In the data rows, 128 means zero.
Here are some numbered points:
136 129 116 106 145 128 151 119 146 103 136 147 136 109 126 117 125 128 109 117 110 110 122 121 129 124 115 140 0
192  88 134 172 178  82 145  90 140  65 161 129 127 114 143 146  92 120 108  91 130 126 217 135 134 158 110 142 1
158 125 128 144 145  98 129 127 144 111 134 142 109 143  72 103 156 130  88 125 120 166 148 135 144 157 129 191 2
194 130  77 137 153  90 119 148 166  72 167 189 155 100 154 147  86  58  94  75 142 117 161 195 145 160  61 143 3
128 230  48  78 108 198 255 139 164 143 169 176 201  23  91  96 121 149  24 107   0  52  47  56 151 124  80 211 4
141  66  51 152 136  73  45 113 136 124 149 143  84 151 169 136  87  70 146  86 154 147 155 145 134 140 121 125 5
129 102  67  73 113 137  71 119 126 120 135 192 122 106 129 102 111  37 163 131 128 124 101 160 121 110 119 131 6
 87 148 148 142  93 157  92 133 119 144 126 103 134 130 159 166 130 150 157 144 157 113 123 118 116 125 150  69 7
137 177 226 141 142 187  69 166  85 185 166  66 198 142  15 145 223  46  83 179  96 152  75 142 129 163 124 238 8
146 144 146 120 145 158 128 170 145 121  98 218 148 127  77  89 154  61 100 132 115  98  76 156 118 124 100 149 9
148 123 151 156 192 115 188 140 148  83  87 234 121 168 133  70 141 119  99 102 164 111 147 159  94 134 139 139 10
112 108 110 168  94 105  48 101 105 151 195  62 102 132 142 176 127 113 176 143 126 148 156 155 135 149 147 122 11
125  64 131 133 124 100   0  83 156 157 110  83 115 160 104 132 188  93 179 132 159 255 188 153 161 125 136 151 12
148  70 100 129 152 127  59 134 176 100  98 209 115 176  81  82 168  64 149 137 146 210 145 175 125 127 113 147 13
136 107 101 100 116 118 106 131 145 117 125 166 121 124 128 125 119 106 144 131 118 131 135 160 131 119 110 121 14
155 158 133 169 177 167 211 124 107 118 148  64 162  60  70 123 127 140  47 104  91 117 121  92 152 133 144 173 15
127 135 164 107 110 141 128 133 101 152 124  60 161 130 137 173 123 160 144 141 143 134 134  81 125 106 131 115 16
131 124 150 183 175 116  56 132 171 131 140  88 139 173  27  79 224 106 135 144 114 221 152 146 128 184 144 189 17
 96 169  96 112  87 141 169 144 117  99 133 199 129 131 195  97  90 170 140 140 156  78 118 155  77 126 116  91 18
115 129  92 122 100 135 136  99 107 123 154  82 151 118 137 171 117 146 108 148  85 120 140 104 128 133 133 119 19
122 120 113 125 117 125 124 128 103 150 123 155 114 146 169 129 130 107 133 121 140 106 115 129 109 123 137 122 20
160 149 142 146 154 110 156 119 152 101 137 113 138 135 101 123 143 143 103 130 116 134 153 111 149 145 126 164 21
 94 155 161 122 105 143 116 124 116 133 125 104 145 126 152 161 108 151 161 145 151 114 122 122 104 133 157  87 22
 90 176 133  82  83 189 122 138 119 166 114 134 154 118 138 117 133 129 130 173  69  60  57 111 138  98 114 105 23
New points follow, each followed by the number of its nearest point above by angle.
117 139 120 145 127 133 103 117 137 134 136 125 137 140  98 127 156 107 123 137 108 151 123 139 135 152 134 143 17
139 125 127 118 125 124 194 128 136  99 103 129 128 113 195 119 111 156 127 111 124  87 128 115  95 113 116  92 18
140 126 126 150 159 127 142 129 168  99 118 138 144 101 149 122 129 134 144 131 167 134 140 134 133 134 144 117 10
123 253  85  81 132 177 253 127 143 122 154 158 172  36 109 114  97 186  56 133   5  64  64  58 124 151  97 203 4
139  88  80 132 135 103  89 119 131 133 139 143 107 136 157 121 118 101 137  93 130 138 148 150 132 129 124 128 5
108 218 177 129 134 205 115 155 118 175 143 125 176 108  37 114 164  85 108 156  96 141  63 109 141 128 128 190 8
141 113 144 137  93 116 122 101 100 133 128  80 122 147 127 178 126 146 126 130 149 163 169 105 137 138 154 111 16
139 135 127 147 118 140 118 112 124 123 147 137 144 120 127 137 149  72 106 115 116 114 131 131 140 144 123 152 8
123 135 143 156 114 152 124 127 147 146  97 122 134 126  91 118 170 165 146 168 139 190 154 134 133 141 139 140 17
135 156 144  94 119 139 132 143 153 106 133 197 145 114  98 126 152 106 117 149  98 102 116 144 112 117 102 138 9
133 131  79 123 146 115 149 128 127 105  87 208 124 124 149  38  97 129 116 123 135 121 117 141 124 139  99 149 10
 88 114 141 155  73 132 127 125 120 161 112 116 120 118  74 108 186 161 119 157 114 216 155 126 131 159 134 181 17
150 131 122 153 157 120 127 133 137 119 143 124 127 117 117 125 121 102 109 109 116 128 132 144 143 144 111 147 3
113 144 156 110 120 146 126 117 105 155 144  69 140 138 145 183 131 145 150 148 167 134 136 101 126 118 134 124 16
140 146 121 111 131  91 191 131 138 108 114 165 100 134 142 102 106 177 131 127 137 121 130 110 109 133 130 128 18
139 118 108 118  91 111  97 116 120 123 122 103 113  98 142 146 119 123 164 133 131 123 110 135 146 118 123 115 11
128  95 194 108 135  91 146 106 195  79  44  86 116 197  89  80 182 193 196 106 226 213 178 102 129 129 149 111 12
157 105  85 135 159 124 154 123 165 104 123 167 136  99 105  93 129 108  89 103  70 125 147 128 133 143 118 155 0
129 211 155  85 120 150 215 163 151  93 109 236 155 120 111  53 107 141 103 132 121  60  63 134  86 122  97 140 9
123 135 129 137 130 127 120 130 124 138 121 114 126 128 103 113 140 154 128 136 127 163 134 122 119 142 134 140 17
127  79 131 121 131  96 126 113 139 113 138  62  93 161 136 164 121 176 148 135 159 196 204 119 148 123 144 111 12
146 108 167 143 219 141 136  87 160 133  97  18 124 103  73 106 151 138 147  92 130 224 188  92 139 135 126 156 17
 98 141 137 220 147 185  36 165  98 161 193 156 155 114  63 104 136  34 124 146 121 166  80 174 134 149 144 168 8
157 118  99 140 158 110 133 124 142  88 149 163 131 122 130 122 107  92 105  96 127 115 146 150 119 140  95 132 3
  0 255 178   0  90 255  88 188  70 219 106 137 255 101 162 166 163  90 168 228   1   0   0 117  42  79  67  54 23
119 147 135 175 135 155  79 144 127 141 165 146 144 127  98 119 148  68 130 134 132 143 110 161 129 145 136 157 8
137 172 115 104 128 151 179 119 126 131 154 141 158  90  86 107 117 149  79 131  73  98 104 104 133 127 111 158 4
112 127 140 110 127 120 163 144 122 122 103 144 106 135 133 107 125 157 124 125 142 132 144 123 125 129 141 119 10
115 108 131 124 111 151  79 128 105 165 143 125 134 129 136 170 146  89 139 151 125 124 121 147 144 125 127 124 11
142 143 137 134 135 177  95 143 117 138 141 158 155 102  92 125 149  48 105 131  86 108  86 150 134 127 124 149 9
110 126 111 115 109 114 101 113 127 119 131 108 123 118 162 160 101 113 151 134 142 115 120 132 139 115 127  98 7
158 187 180 116 175 158 228 147 189  74 117 184 165  78  67  83 146 113  60  93  63  86 103 107 139 144  85 160 0
116 141 126 142 121 166 119 138 102 161 159 128 139  94 147 160 113  95 104 127 110  82  84 139 134 115 130 117 23
160 137 135 126 141 128 210 110 131 102 132 110 137 104 133 125 125 169 100 116 119 119 155 100 125 134 132 132 15
154  83  80 129 143  79 118 122 135 126 107 159  89 135 151  96 103 121 139 103 117 139 145 148 127 116 126 126 5
